In the data rows, 50 means zero.
Every row has one hidden group. Groups can overlap: rows of different groups may look alike. Groups are numbered from 0 in the order they first appear among the rows asked about.
Each row in order, then its group:
41|48|78|36|52|61|63|50|70|64|66|71|48|60|60|53|41|35|63|57|39|68|51|58|44|53|23|55|39|61|38|62 0
43|89|74|70|24|71|32|56|65|69|60|80|40|44|59|73|47|62|71|45|55|52|56|28|40|00|54|35|63|18|71|54 0
52|48|67|42|49|56|54|39|73|54|53|53|46|50|38|41|42|39|49|56|31|65|43|58|46|66|38|53|43|41|30|49 1
51|53|56|38|45|57|43|51|67|63|48|64|41|44|28|38|40|40|44|54|29|59|42|56|36|74|44|54|50|35|31|34 1
58|45|52|46|51|44|41|52|65|53|43|60|46|52|35|44|43|49|34|50|30|64|39|58|41|75|39|61|46|34|31|33 1
36|28|38|44|32|45|47|65|27|61|59|63|73|43|65|54|62|77|69|66|73|34|30|36|39|53|53|61|59|50|62|41 0
41|45|74|36|58|53|59|46|49|55|50|60|59|43|63|56|43|47|52|56|60|67|55|54|55|52|27|46|41|49|42|67 0
54|53|58|31|66|48|41|51|59|52|59|44|59|63|49|54|32|24|29|50|46|59|44|72|54|57|36|35|50|40|37|50 2
65|38|40|64|30|28|29|75|32|48|58|44|39|45|30|55|62|76|49|50|56|33|27|57|32|50|54|56|53|42|46|47 3
27|41|40|36|61|58|53|28|51|22|49|50|72|38|60|60|62|61|47|42|76|32|67|20|78|38|59|69|36|49|74|40 4
54|48|57|55|23|49|40|67|45|63|71|46|30|37|24|49|59|55|68|55|48|30|32|57|23|45|56|49|54|46|44|55 3
45|52|34|32|29|59|26|73|51|83|84|58|54|61|36|48|47|32|62|60|41|19|23|57|18|57|68|43|74|47|54|18 2
47|71|41|37|59|72|19|41|55|53|68|57|56|56|45|64|45|33|35|39|49|35|64|33|59|34|65|48|58|40|73|22 2
48|53|34|33|63|41|46|60|29|44|13|38|39|36|48|50|29|57|37|44|46|62|55|71|55|65|45|51|50|46|40|53 5
64|49|67|57|51|42|66|49|59|49|46|49|48|60|36|42|44|32|35|53|41|70|52|65|51|72|45|55|40|64|41|61 6
42|55|14|87|76|60|66|58|61|57|44|56|18|47|73|57|39|55|60|67|30|45|52|44|39|35|64|27|52|98|40|60 5
39|55|46|42|54|59|43|36|74|34|68|63|53|64|55|64|59|49|51|34|53|33|66|30|65|35|55|70|39|55|67|33 4
73|56|70|61|50|35|57|51|61|47|48|49|44|69|37|48|42|33|29|45|39|74|55|69|52|67|42|50|43|58|40|59 6
34|38|70|34|55|60|68|46|55|59|54|64|60|43|63|48|43|43|58|63|55|66|49|51|52|56|27|55|35|58|42|65 0
42|61|53|38|62|76|37|26|59|42|75|44|65|56|60|62|49|28|44|47|55|41|65|33|71|26|60|46|47|50|74|44 2
39|65|61|39|53|65|43|27|70|36|65|56|51|54|52|67|56|45|54|32|60|32|76|31|68|25|57|57|42|48|67|43 4
73|65|55|66|36|46|60|39|70|52|42|52|39|78|50|23|78|47|59|27|33|48|61|40|47|40|52|40|75|32|49|39 1
66|67|50|51|54|46|55|41|45|50|41|36|61|72|63|28|70|33|45|28|55|39|64|51|60|31|51|18|80|28|57|47 2
41|85|41|66|29|68|44|55|58|54|36|50|25|44|54|59|36|61|73|45|37|50|53|44|42|05|69|45|58|36|70|55 5
55|50|54|42|47|50|41|51|65|58|46|62|43|48|31|42|42|45|39|51|29|62|41|57|40|76|42|56|48|35|31|35 1
54|47|51|61|55|60|41|19|66|24|60|48|60|58|58|58|62|61|47|44|50|56|61|20|72|35|56|70|37|45|69|40 1
72|48|61|70|34|27|50|47|32|41|58|27|63|64|51|58|64|62|51|52|74|48|45|54|55|49|64|42|57|54|61|68 6
56|38|46|62|29|35|56|54|29|51|53|37|67|47|42|46|64|61|55|60|68|40|38|47|44|62|73|52|59|56|65|53 6
33|36|29|30|63|51|68|53|33|42|17|36|48|30|55|36|33|50|51|58|45|63|48|65|56|69|45|62|36|62|43|58 5
54|51|54|53|21|52|35|73|47|72|73|53|25|38|20|47|58|53|69|55|41|26|31|56|17|50|59|50|58|47|42|47 3
45|61|45|40|61|74|33|32|63|46|77|50|62|62|56|61|49|28|43|46|48|40|61|32|64|30|60|52|48|52|72|34 2
36|41|36|27|61|52|67|52|39|46|20|37|42|33|54|37|32|46|54|58|41|61|51|67|53|65|45|57|39|63|43|60 5
20|40|32|30|19|67|42|80|31|92|62|86|58|23|43|41|56|60|80|69|55|21|27|31|13|66|67|60|69|48|63|19 0
48|28|30|64|66|45|43|17|36|05|35|37|81|39|68|58|69|87|29|46|73|58|58|12|90|42|57|76|33|37|76|40 1
37|32|49|29|50|47|71|60|87|51|62|68|53|69|45|43|45|30|55|52|31|50|38|66|44|70|31|72|33|69|32|41 4
43|48|64|35|60|45|44|54|34|56|36|66|58|34|56|57|42|59|37|52|67|63|55|51|54|60|31|46|50|33|41|53 0
54|24|50|50|65|34|59|33|47|24|31|35|71|42|56|43|50|66|32|59|58|72|41|52|69|69|34|60|32|36|37|59 1
59|51|53|60|24|40|46|58|33|61|56|43|55|49|36|46|61|56|57|57|63|37|41|49|37|61|75|45|63|50|63|48 6
66|58|65|64|21|44|51|55|51|62|72|44|47|67|39|50|59|43|65|53|51|41|43|56|34|54|67|45|61|61|58|56 6
43|52|32|32|57|50|53|65|45|54|26|49|33|46|44|43|29|45|48|49|28|61|49|72|43|69|44|59|45|60|37|45 5
39|64|24|83|78|64|63|51|52|58|38|47|17|33|72|59|38|55|62|64|40|43|61|45|43|30|66|14|55|88|42|69 5
37|49|42|28|60|55|62|52|39|50|24|36|38|35|51|41|30|44|55|54|41|61|56|69|51|60|44|51|42|58|40|61 5
89|58|53|83|50|16|50|54|37|26|25|36|36|66|48|37|82|70|32|15|56|52|64|51|62|29|38|38|64|27|45|63 3
37|37|28|33|36|57|38|64|39|70|74|47|71|49|46|43|51|41|60|68|55|21|22|52|30|57|67|44|67|47|58|30 2
41|54|72|33|47|62|55|58|69|74|64|81|42|57|51|51|39|32|60|56|34|63|49|56|36|58|28|54|46|58|38|50 0
68|37|57|62|63|22|61|46|36|27|28|34|66|53|48|48|47|55|17|50|65|77|53|62|70|71|42|56|39|52|46|67 6
39|49|41|27|58|56|65|54|48|52|28|42|34|43|49|40|31|40|57|55|32|61|51|71|47|63|44|55|41|65|39|58 5
31|73|30|33|50|81|38|43|45|55|41|54|28|35|47|52|41|46|62|41|36|37|73|35|52|36|75|62|52|60|74|31 5
65|44|35|99|75|41|54|61|64|43|61|57|20|45|56|65|56|66|38|59|40|50|46|43|41|30|47|28|39|81|29|70 3
66|47|57|62|32|31|30|65|31|48|61|36|38|40|33|59|61|71|55|49|63|35|35|56|36|43|52|45|54|37|46|61 3
67|45|66|56|59|32|45|59|50|37|44|42|34|44|30|54|45|53|28|44|45|67|47|69|51|57|27|53|34|42|26|68 3
32|32|50|43|34|51|52|57|28|62|62|57|73|37|67|53|63|72|76|67|77|35|34|34|42|47|53|54|58|50|63|53 0
66|52|54|65|31|31|42|54|24|50|51|36|59|52|40|55|60|64|46|50|72|42|45|51|45|56|71|41|65|43|61|55 6
64|25|51|56|67|23|49|38|47|19|29|34|70|53|58|53|51|71|22|50|59|76|42|55|72|68|30|60|35|32|36|57 1
36|47|23|36|34|52|48|63|23|59|42|36|43|39|51|45|48|64|77|57|53|29|38|57|35|51|70|52|61|57|59|46 5
44|34|62|41|59|45|59|54|54|49|50|66|63|55|67|54|44|53|47|56|53|71|45|54|53|59|23|61|36|57|40|57 0
62|45|68|56|54|41|70|44|57|44|46|44|54|57|40|39|45|32|35|55|46|71|53|64|56|69|45|54|37|64|43|67 6
67|46|59|60|57|30|61|51|47|40|37|44|56|56|39|47|45|44|23|50|50|72|53|63|59|73|44|56|40|56|42|60 6
47|46|69|41|57|48|51|54|55|57|53|69|52|57|60|58|41|48|48|51|51|69|51|57|49|56|24|53|44|51|39|58 0
55|56|50|67|49|60|53|34|59|37|58|55|54|57|44|51|61|41|41|45|49|54|70|26|66|44|70|71|42|69|79|42 6
61|59|43|60|31|57|64|47|70|64|41|64|38|65|41|11|78|42|67|34|25|41|54|36|37|51|58|47|76|36|50|25 1
57|49|58|56|24|47|39|65|46|62|73|44|31|41|25|50|60|56|69|55|49|31|32|56|25|43|56|48|53|45|44|57 3
50|33|50|39|62|25|59|54|68|29|47|52|62|70|54|56|46|51|35|41|53|55|43|67|62|63|25|64|33|52|33|51 4
46|60|55|62|52|57|59|58|57|58|44|38|39|43|28|48|30|37|51|44|29|52|49|70|48|61|52|51|47|42|20|43 7
35|63|17|40|59|65|32|45|25|39|24|48|42|28|51|57|45|66|46|38|53|40|73|30|64|41|75|64|52|49|77|30 5
52|58|61|98|84|53|58|36|56|50|62|60|43|50|96|82|53|67|52|63|71|56|64|30|59|14|42|06|49|74|42|87 0
62|66|35|55|46|47|74|49|50|47|22|39|29|76|66|23|67|46|71|26|31|47|67|56|51|31|54|43|70|60|55|53 5
80|73|63|77|38|36|71|41|48|48|31|42|44|73|48|23|78|40|48|23|51|50|76|46|58|41|62|30|76|45|60|58 6
50|61|53|37|28|39|28|65|53|62|69|55|46|63|40|65|55|59|63|39|61|16|41|57|32|48|59|41|69|33|46|35 4
59|44|57|35|70|41|46|46|55|41|57|37|66|66|57|56|35|31|26|51|53|63|43|72|62|54|31|39|43|44|39|58 2
45|55|38|32|34|58|24|67|39|78|75|49|61|51|39|52|47|38|57|57|55|20|30|56|27|53|67|33|76|36|57|29 2
46|39|57|31|69|49|56|41|54|45|56|33|72|52|57|48|37|25|36|62|55|59|43|67|63|56|33|39|40|48|41|64 2
76|71|67|67|62|44|15|15|54|17|53|39|51|66|58|80|57|71|27|24|65|59|75|28|80|23|53|48|49|20|64|48 1
40|32|73|41|68|42|66|36|37|36|39|44|75|38|77|56|48|60|46|59|79|73|55|50|73|49|22|48|33|46|46|81 0
71|50|70|60|57|32|59|47|49|43|40|42|53|61|40|49|43|41|25|47|52|75|57|66|61|66|42|48|41|54|42|67 6
45|68|37|37|58|72|19|43|53|54|67|58|57|53|47|61|46|33|35|41|49|34|62|33|58|35|65|49|57|40|72|19 2
30|63|22|37|53|76|42|46|40|47|36|54|36|34|50|51|45|51|58|42|40|40|71|30|55|39|73|68|49|62|76|29 5
28|43|48|55|52|68|81|54|59|57|45|36|50|30|30|35|35|33|64|60|27|49|42|63|48|66|54|61|38|56|26|45 7
53|45|46|54|18|52|37|79|53|71|76|59|27|44|17|44|58|52|69|57|34|27|24|55|12|54|57|59|56|55|43|39 3
62|73|39|55|44|48|69|49|49|48|22|38|25|73|63|25|64|45|70|24|35|45|72|56|51|30|55|34|75|53|56|54 5
30|16|55|37|65|47|76|45|42|42|40|57|80|35|74|46|48|59|51|67|67|71|43|46|65|61|25|66|28|59|46|65 0
31|34|46|42|31|53|49|63|34|69|64|63|67|38|62|52|60|66|78|66|70|31|33|37|33|49|54|56|59|52|61|46 0
52|26|50|47|60|39|57|38|53|31|34|42|68|42|51|42|50|60|35|59|51|69|40|53|62|72|35|64|34|39|36|53 1
39|61|49|36|59|80|37|30|62|48|76|49|63|54|55|57|49|24|47|48|49|37|63|31|64|29|62|50|48|52|74|37 2
44|56|45|92|78|55|53|51|49|59|54|72|44|35|85|74|52|71|48|64|67|48|59|26|49|27|49|13|54|71|45|67 0
